In the data rows, 128 means zero.
A hidden rule labels the rows of this table. It goes by one to three of the table's principal directions, not those with the most spread.
[141 109 136 154 118 150 147 116 170 127  97 152 134 136 110 115 133  77
 123 114 149  99 108  88 156 144 121 125 132 137  97 174 150 123 105 220
 111 115 128 150  67 122 100 153 120 133 111 173] E
[104 125 158 150 144 146 118 104 138 102 120 154 151 107 147 132 147 114
 108 176 121 105 159 107 154  96 177 147 125 145 128 108  98 177 178 127
 125 144 150 133 138 135 167 123 100 140 134 154] V
[206  93 163 140 120 138 181 129 125 130 161  91 146 154 147 101 129 124
 119 113  87 144 122  98 143 162 155 120 137 135 126 146 149 120  63 153
 137 142 145 132 140 102 133 129 122 114 119 111] V
[164 109 159 131 135 131 148 139 138 130 164 122 139 121 130 108 117 130
 121 120  94 123 123 117 166 145 156 144 120 142 126 144 136 133 109 147
 124 143 157 140 149 109 142 137 104 130 129 125] V
[116  88 135 165 121 151 140  99 136 132 122 132 169 123 142 115 135 102
 118 140 129 102 106  81 148 126 177 138 121 138 129 129 100 151 119 151
 124 147 175 139 129 120 156 153 136 134 128 185] E
[ 83 180 115 172 113 127 150  78  56 122  92 145 137 124 133 185 159  97
 142 132 139 197 212 179  88 101 120 111 145 110 156  54 111 161 189  85
 136 129  54 121  77 171  73  74 148 104 143  77] V
[ 99 119 104 144 145 132  70 148 138  86 116 153 119 171 158 151 116 112
 172 136 158  91 152 138 136 137 138 130 133 150 137 163 121 164 171 147
 109  96 148 157 120 111  85 173 151 133 121 154] V
[117 130 115 142 124 126 129 118  75 129 123 130 132 133 151 144 146 139
 143 123 114 166 176 165 112 133 130 121 145 119 153  88 125 150 155  87
 127 124 112 129 130 149  97  97 144 120 148  84] E
[159 111 141 105 142 127 134 171 159 123 136  99 114 135 135  86  94 141
 100 102 120  85  78 112 159 154 133 137 119 135 134 153 150 100  68 184
 128 123 158 125 151 110 127 168 124 124 112 166] E
[162 116 113 159 119 138 178 110  76 143 143 111 131 164 124 135 133 111
 163  70 106 166 118 144 119 181 154 115 166 105 133 110 162 109  96 125
 100 114  91 123  92 116  28 119 153 102 159  81] L
[101 188  77  84 145 104 118 170 142 141 137  96  73 118  98 122  97 178
 140 108 137 149  81 185  82 139  82 123 117 120  98 113 133  63 117 110
 125  98  84 111 151 140 130 123 122 119 128  95] V
[108 109  83 111 136 126 109 144 125 116 151 133 146 160 129 139 110 159
 158 113 120 112  98 133 139 140 112 130 133 130 115 169 129 108 174 122
 119  97 139 147 149 105 110 160 139 125 139 136] C
[ 87 118 108 112 126 123 100 111 143 135 152 158 154 110 116 143 127 139
 145 143 125 113 111 112 145 105 127 142 116 128 118 149 104 138 196 101
 125 132 149 142 151 120 162 141 122 141 141 145] V
[134  86 139 117 128 136  97 139 180 135 146 141 136 127 123 117  99 111
 135 118 140  86  95  73 165 132 136 137 115 133 120 186 126 134 113 166
 111 148 185 160 133  97 146 171 122 145 102 189] C
[168  93 111 133 114 125 156 118 143 153 120  98 125 156 119 107 130 139
 150 110 125 143 106 108  98 158 119  95 143 108 102 154 153  89  83 123
 117 108 120 123 108 117 117 125 144 122 111 125] E
[144 129 153 108 132 120 119 139 138 124 139 102 123 132 135 126 117 142
 107 143 133 125 126 110 115 108 133 123 119 123 139 124 116 125 103 108
 146 152 143 113 155 114 166 126 127 127 106 134] E
[137 142  96  73 156 116 111 184 151 112 153 118  99 131 125 115 105 185
 133 120 100 127 115 169 145 150  83 139 120 149 100 159 150  92 140 144
 131  85 125 140 182 116 141 128  99 126 128  90] E
[107 133 118 127 130 126 112 135 131 130 125 125 125 129 127 132 110 124
 131 116 143 116 109 130 125 127 134 130 124 125 138 125 123 125 127 126
 122 132 135 124 127 123 115 148 141 125 129 147] V
[ 89 108  72 143 145 139 126 130 140 100  99 167 149 142 125 127 134 144
 158 138 119  97 128 160 163 146 112 142 129 158  96 173 141 122 205 164
 108  52 129 154 119 133 106 153 119 136 147 151] E
[115 147 130 127 136 123 125 124  93 116 125 132 126 127 143 148 140 147
 133 146 113 155 175 170 117 112 134 133 134 134 146  92 121 148 164  81
 137 125 111 113 146 140 127  98 122 121 146  86] V
[129 146 152 190  92 142 132  90  90 139  94 141 129 170 122 167 164  60
 142 121 186 162 155 113  70 117 138  98 155 111 131 110 118 155  99 128
 125 159  90 117  35 130  69 118 167 122 131 109] V
[159 126 180 171 102 141 154 100  84 138 128 119 140 132 150 148 135  69
 120 111 132 165 179 107 118 122 158 116 140 113 174  88 121 168  80 115
 133 191 124 129  89 136  93 109 148 113 117 125] C
[113 141 122 108 130 126  94 174 128 128 159 133 121 142 123 127  92 129
 127  89 144  96  66 140 148 144 124 150 119 142 140 157 138 117 113 156
 124 137 152 129 140 102 101 184 139 127 153 138] L
[134 120 127 111 124 112  99 136 174 137 165 133 135 121 111 138 102 114
 141 116 138 118 112  92 145 127 115 124 106 125 115 176 117 129 133 145
 128 143 157 159 140  91 147 153 131 132  95 141] L
[135 176 174 120 101 105 119 123 116 154 156 120 115 116 121 151 129 105
 115 123 145 160 142 121  91  94 121 119 118 111 152  98 103 145 106  87
 157 195 111 106 123 129 143 116 139 117 123  94] V
[ 83 167 150  82 129 128  78 164 129 132 144 154 109  99 114 135 103 135
  96 127 153  92  84 136 145  87 111 168 107 140 150 123 112 133 133 126
 141 173 146 112 150 137 155 155 111 145 155 155] C
[127 131 138  94 145 140  90 167 163 114 144 131 110 105 141 115 102 131
 107 136 129  96 112 113 154 122 120 149 112 150 127 144 123 133 110 148
 128 148 164 144 166 125 170 145 101 142 116 161] E
[163 102 125 111 124 126 117 141 176 136 156 117 126 136 126 113 109 118
 139 109 125 109  98  81 138 151 117 114 126 121 107 178 141 111  99 148
 117 131 151 151 135 100 134 154 131 128 100 150] V
[113 140 128 175 102 139 159  84  66 142  95 141 137 142 129 157 155  95
 148 114 139 175 169 153  97 124 137 115 153 111 151  84 132 148 137 104
 121 137  82 116  66 159  66  98 152 115 152 102] E
[ 87 160 155 149 123 130  89 120 127 125 112 145 116 115 132 148 126  86
 117 144 180 117 137 121 113  96 153 137 115 131 157 100  96 173 127 138
 130 169 137 124 103 137 133 141 142 139 125 151] L
[145 126 114  93 127 109 131 123 152 147 155 111 125 115 102 131 116 148
 135 122 118 148 111 111 119 128 105 115 119 107 110 143 131  98 125 106
 132 127 122 130 150 109 155 110 123 125 107 107] E
[143 103 112 197 105 147 194  68 102 156 104 108 152 158 125 124 152  88
 156  97 128 161 111 109  95 167 177  98 161 102 114 104 141 117  95 135
  99 117  97 116  63 127  63 122 162 104 143 121] V
[156 115 166 147 120 127 155 121 125 135 130 117 135 129 128 113 124 101
 112 113 127 114 121 104 146 134 159 131 125 121 151 122 131 135  82 155
 131 150 141 120 113 120 112 143 137 123 118 150] E
[158 121 121 109 126 115 117 137 143 133 163 126 125 141 128 122 139 146
 146 124 110 137 123 123 124 148 117 115 137 124 105 156 143 122 139 118
 125 113 127 135 146 107 132 123 126 128 136  79] L
[113 141 114 134 143 125 107 156 126 100 107 127 121 153 143 133 127 144
 129 144 141 114 142 164 117 126 122 128 124 153 124 134 123 130 142 126
 137  99 131 117 139 120 125 144 134 124 130 123] L
[ 89 161 103 147 142 137 131 143 104 102 102 134 130 138 129 149 127 134
 124 136 138 139 145 179 120 120 116 138 122 155 120 112 115 125 153 140
 137 103 108 127 124 135 115 127 125 118 137 119] E
[ 80 141  52  96 143 119  97 160 117 126 135 128 106 147 123 138  99 179
 175 105 129 131  95 188 114 150  95 136 130 134 119 142 138  93 169 105
 111  77 115 132 154 128  97 147 140 123 154 111] E
[ 61 151 100  68 169 125  44 164 181  93 116 154 103  79 141 123 108 168
 107 179 142  74 125 142 152  92 105 158 101 154 122 132 107 142 199 124
 129 108 158 137 193 145 205 136  93 155 123 166] V
[126 153 103 138 108 114 110 106 154 131 111 145 117 136 125 156 152  98
 159 135 151 162 177 125  87 125  77  87 136 117  97 147 128 138 164 122
 129 111  84 149  87 137 115 106 142 119 101  92] V
[202 104 197 173  99 154 204  83 114 148 118 112 137 156 123 112 159  79
 113 118 121 151 130  75 119 138 168 110 158 111 124 119 152 129  47 160
 124 165 105 110  61 128 101 107 122 120 125 125] V
[175 126 173 115 121 115 155 125 150 143 140 108 130 107 122 109 137 131
  93 141 107 137 139 102 131 115 128 122 117 123 123 122 126 122  90 120
 153 156 135 111 146 121 177 105 109 125 105 116] E
[ 86 137 117 126 120 130 104 103 101 137 113 158 124 128 120 156 144 137
 154 146 145 146 144 150 103 100 125 132 140 118 135 112 121 145 179  76
 118 132 109 116 109 150 124 108 129 142 158 112] C
[118 172 128 121 122 121 131 140  90 145 110 105  86 138 119 129 126 138
 120 101 153 151 110 164  74 128 117 114 149  98 146  76 143 101  93  98
 122 138  76  88  98 158  80 112 146 119 149 101] V
[129 130 132 117 124 130 127 103 129 149 150 110 130  92 129 132 123 118
 120 126 120 148 122  96 113 119 149 120 130  99 138  88 113 132 117  82
 121 168 129 124 146 133 152 103 128 124 122 128] E
[ 63 207 116  95 132 103  66 152 107 117  95 153  80 114 115 158 140 154
 120 161 179 132 151 195  78  77  75 132 120 128 143  92 114 136 179  83
 149 121  81  95 122 170 139 108 131 144 149  94] V
[145 137 118 147 125 121 155 128  75 125 106  95 120 135 152 135 134 129
 127 114 117 171 178 170 100 145 123 110 138 118 162  77 134 128  97  97
 141 119 102 113 127 146  91  95 156 104 122  92] E
[ 83 124  88 150 124 124 117 122  87 104 100 147 150 167 147 162 131 137
 163 132 139 132 166 169 120 119 109 124 133 137 148 137 117 143 195 110
 134  92 118 139 114 137  88 144 160 120 135 136] E
[178 106 179 192  91 150 177  87  91 145 115 141 133 177 117 150 150  47
 154  88 149 162 157  95 124 148 152 111 160 111 142 136 148 153  65 181
 112 160 103 143  25 119  32 123 152 120 121 118] C
[ 96 114 117 150 116 124 144 108  80 144 117 151 146 146 115 136 136 137
 156 114 129 127 113 166 139 132 153 150 133 131 155 122 134 136 155 121
 121 110 128 108 108 131  84 145 151 131 178 121] E
[122 136 145 135 136 127 106 150 158 100 134 127 151 135 145 139 114 117
 102 149 138 108 144 112 142 105 128 130 102 158 121 153  97 148 140 150
 154 143 163 142 152  98 169 155 122 121  96 153] E
[119 108  96 133 128 127 110 144 127 119 137 136 137 173 127 131 121 141
 164 120 140 106  93 140 130 151 128 132 129 147 116 179 137 119 141 143
 120  92 145 134 128  99 107 172 150 133 148 129] L
[ 94 116 102 151 142 149 111 142 123 110 109 145 124 152 125 132 113 124
 156 130 155 102 104 148 138 141 144 149 124 156 123 154 127 130 131 163
 105 102 147 143 109 123 106 165 133 145 141 166] E
[116  78 125 126 136 135  92 145 172 119 136 143 148 122 137 105  95 118
 130 130 141  57  87  88 180 136 149 150 103 148 139 187 125 141 126 171
 115 128 204 157 145 105 155 195 134 153 113 217] E
[ 59 141 117 130 139 128  87 121 132 127 125 157 135  92 111 144 109 111
 122 131 160  86  99 120 147 100 153 154 110 121 149 109  95 146 168 121
 113 146 150 130 129 132 129 156 136 144 139 184] L
[104 109 151 160 128 155 125 129  69 118 116 123 142 156 171 125 125 128
 122 128 132 111 121 141 129 123 193 151 143 141 180  88 115 163 113 111
 122 157 160 106 131 139 105 154 146 129 169 160] V
[100 141 106 162 152 145 161 130 105 105  95 138 141 117 126 116 134 125
 106 118 116 111 118 171 162 151 153 150 131 147 126  99 141 121 148 179
 114  83 112 122 114 141  85 134 119 119 160 132] L
[126 106  85  77 139 102  87 163 211 134 138 135 118 105 109  99 103 160
 136 133 129  80  89 112 153 141  74 127  97 138  90 203 136  95 143 153
 129  87 166 153 170 110 182 162 121 146  94 163] E
Which label does each new row get?
[120  81 106 142 170 148 121 173 162 101 157 106 161 143 147  83  82 142
 110 100 110  44  32 107 198 181 203 162 113 162 118 163 126 112 108 204
 101  98 212 143 183  68 123 217 130 124 141 196]: L
[121 203 103 108 134  94 123 131 115 118 126 116 103 103 126 146 157 153
 115 146 120 181 182 180  77 116  73  97 131 110 112  78 125 118 178  81
 152 102  53 115 140 160 138  65 125 111 125  36]: L
[ 97 146 108 113 147 138 100 159 162 114  98 124 103 127 124 120 104 137
 114 131 157 101 100 137 120 123 112 132 121 141 109 136 130 106 120 156
 118 113 130 125 127 131 136 147 117 131 115 165]: E
[210  89 181 162 112 138 216  85 100 151 162 110 149 143 122 103 160 112
 134 113  75 155 126  92 144 159 187 124 155 110 126 117 152 126  76 136
 119 146 116 118 106 119 103 104 117 121 146  94]: V
[145  80 122 127 126 131 139 103 171 147 144 142 147 113 104 104 131 120
 141 122 115  99  86  75 163 149 147 130 128 115 100 169 140 117 131 156
 102 116 153 147 122 110 138 143 120 144 125 158]: L
[156 153 134  73 123 109 128 146 153 159 138  88  85 115  94 101 124 163
 100 125 143 130  64 109  77 119  93 107 130  92 105 119 142  65  66  97
 138 143  99  87 138 136 167 110 122 135 119 115]: E
[ 51 225 141 118 141 112  61 159  86  90 109 148 110 102 152 184 133 137
  91 176 162 152 211 203  91  52  97 141 104 152 166  58  71 180 199  65
 173 162 106 110 156 162 164 100 123 125 133  91]: E
[108 138 104 157 118 132 138  99  90 138  81 124 114 132 140 142 157 130
 149 141 140 180 182 165  74 125 119 105 147 115 132  79 122 138 136  89
 123 114  89 120  97 169 109  79 145 124 131  96]: C
[124 108 128 151 123 139 114 121 157 117 103 142 132 158 129 136 127  97
 147 136 160 102 127  99 126 125 134 120 129 139 114 167 124 138 123 158
 118 121 142 140  94 111 116 159 140 132 107 171]: V
[145 149 148 105 101 104 120  94 135 159 133 130 123  89 111 143 165 127
 115 160 131 170 168 104  80  86  87  97 127  94 118 105 113 133 139  49
 154 165  98 111 127 151 187  66 124 136 111  86]: E
[148 148 169 132 125 136 155 127 139 143 119 122 104 112 112 104 140 120
 100 135 130 130 112 120 119 121 139 134 129 128 114 107 134 118  81 150
 129 151 112 107 108 147 146 113 101 136 132 126]: V
[154  90 100 119 117 121 131 129 176 159 160 100 137 143 128  97 117 139
 148 100 116 117  67  80 116 166 130 101 134 110  89 169 135  93 102 130
 112 120 151 140 143  99 138 158 144 120 115 141]: V
[156 119 145 160 125 149 160 125 156 127  92 111 121 137 125 119 113  74
 112 104 147 122 129  94 132 144 135 114 130 128 119 133 137 117  55 193
 118 138 126 138  81 120  95 138 131 112  83 175]: C
[151 109 112 126 127 137 151 115 172 130 127 127 136 132 114 101 141 117
 121 118 121 102  82  80 140 154 121 112 143 115  82 160 150  97 122 178
 112  99 116 138 110 119 121 139 121 126 121 146]: L
[187  70 120 118 130 119 199 112 100 137 176  94 157 145 162  81 150 197
 153 129  26 145 126 137 152 174 162 129 150 126 128 127 154 110 142  87
 131  90 137 119 194 130 143 113 118 115 164  83]: V
[116  97  98 147 134 138 127  99 157 108 145 161 168 143 129 139 145 119
 164 146 109 106 127  98 158 138 145 129 134 142  86 176 119 142 205 142
 110  91 141 161 130 103 130 148 120 130 135 139]: V
[131 124 106 147 143 143 150 141 106  93 101 132 134 163 148 140 129 134
 143 122 108 140 170 173 144 148 119 131 141 157 123 136 147 127 147 152
 126  81 111 137 122 125  80 125 122 107 133 111]: C
[143 101 131 149 127 140 130  99 192 123 108 139 143 105 125 124 127  67
 122 132 141 104 141  60 155 134 134 112 121 122 107 156 126 143 119 182
 113 129 144 163  99 115 135 135 125 128  76 183]: L
[116 140  69  85 152  98 118 147 128 131 172 113 118 109 114 121 119 193
 154 127  93 136  99 170 126 151 114 134 119 122 111 126 130  92 172  82
 125  80 119 125 196 119 148 119 126 127 150  77]: L
[133 139 110 152 129 127 180 112  78 124 146 104 152 148 147 132 149 153
 137 123  81 174 146 165 112 147 150 121 145 130 124  88 122 122 154  99
 138 107  98 117 149 131 109 104 133  97 158  66]: V
[132 126 111 101 164 129 132 150 148 103 149 118 133 112 130 110 111 156
 108 121  93 102 103 134 173 149 143 144 125 135 117 128 142 110 150 154
 119  94 137 131 177 107 129 134 104 119 136 122]: L
[130 136 111 124 121 118 133 126 136 137 122 124 124 141 127 124 145 155
 140 138 120 150 137 145  97 128 102 108 136 127  96 136 133 111 151 103
 133 107 105 120 128 136 141 112 123 123 132  94]: V
[ 88 147 129 135 129 132 108 121 137 131 106 149 122  98 109 146 113 100
 124 135 162 121 132 133 134 104 129 144 107 135 140 119 113 144 133 140
 124 145 135 132 109 136 136 132 125 138 119 160]: C
[ 68 153  85 101 134 112  75 135 143 133 136 139 126 116 110 145 115 152
 137 133 155 112  88 138 106 108 111 127 119 116 116 131 110 114 185  88
 122 119 126 120 146 123 145 145 139 135 143 133]: L
[131 131 168  97 121 118 101 144 135 147 154 143 100 111 115 124 108 128
 131 124 139 115 116 119 143 109 125 151 115 124 156 139 127 142 107 127
 129 171 150 130 133 135 144 139 117 152 127 143]: E
[ 39 154  51  89 162 123  48 181 197  85  83 159 112 117 125 136  97 162
 126 157 168  71 119 159 140 104  51 137  96 165  86 181 110 109 213 167
 129  63 141 161 154 136 167 167 113 142  97 190]: C
[140 121 144 164 116 122 154 119 108 130 113 122 145 152 131 125 143 132
 132 144 130 143 148 149 112 126 141 122 123 144 132 135 129 136 120 123
 143 122 131 113 110 126 137 130 138 128 133 115]: E
[197  43 150 164 124 146 189 114 120 124 178 118 183 173 150 101 120 116
 160 101  66 107 104  91 197 184 201 146 136 152 136 185 153 138  98 169
 114 119 185 149 143  74 100 176 132 117 144 145]: V
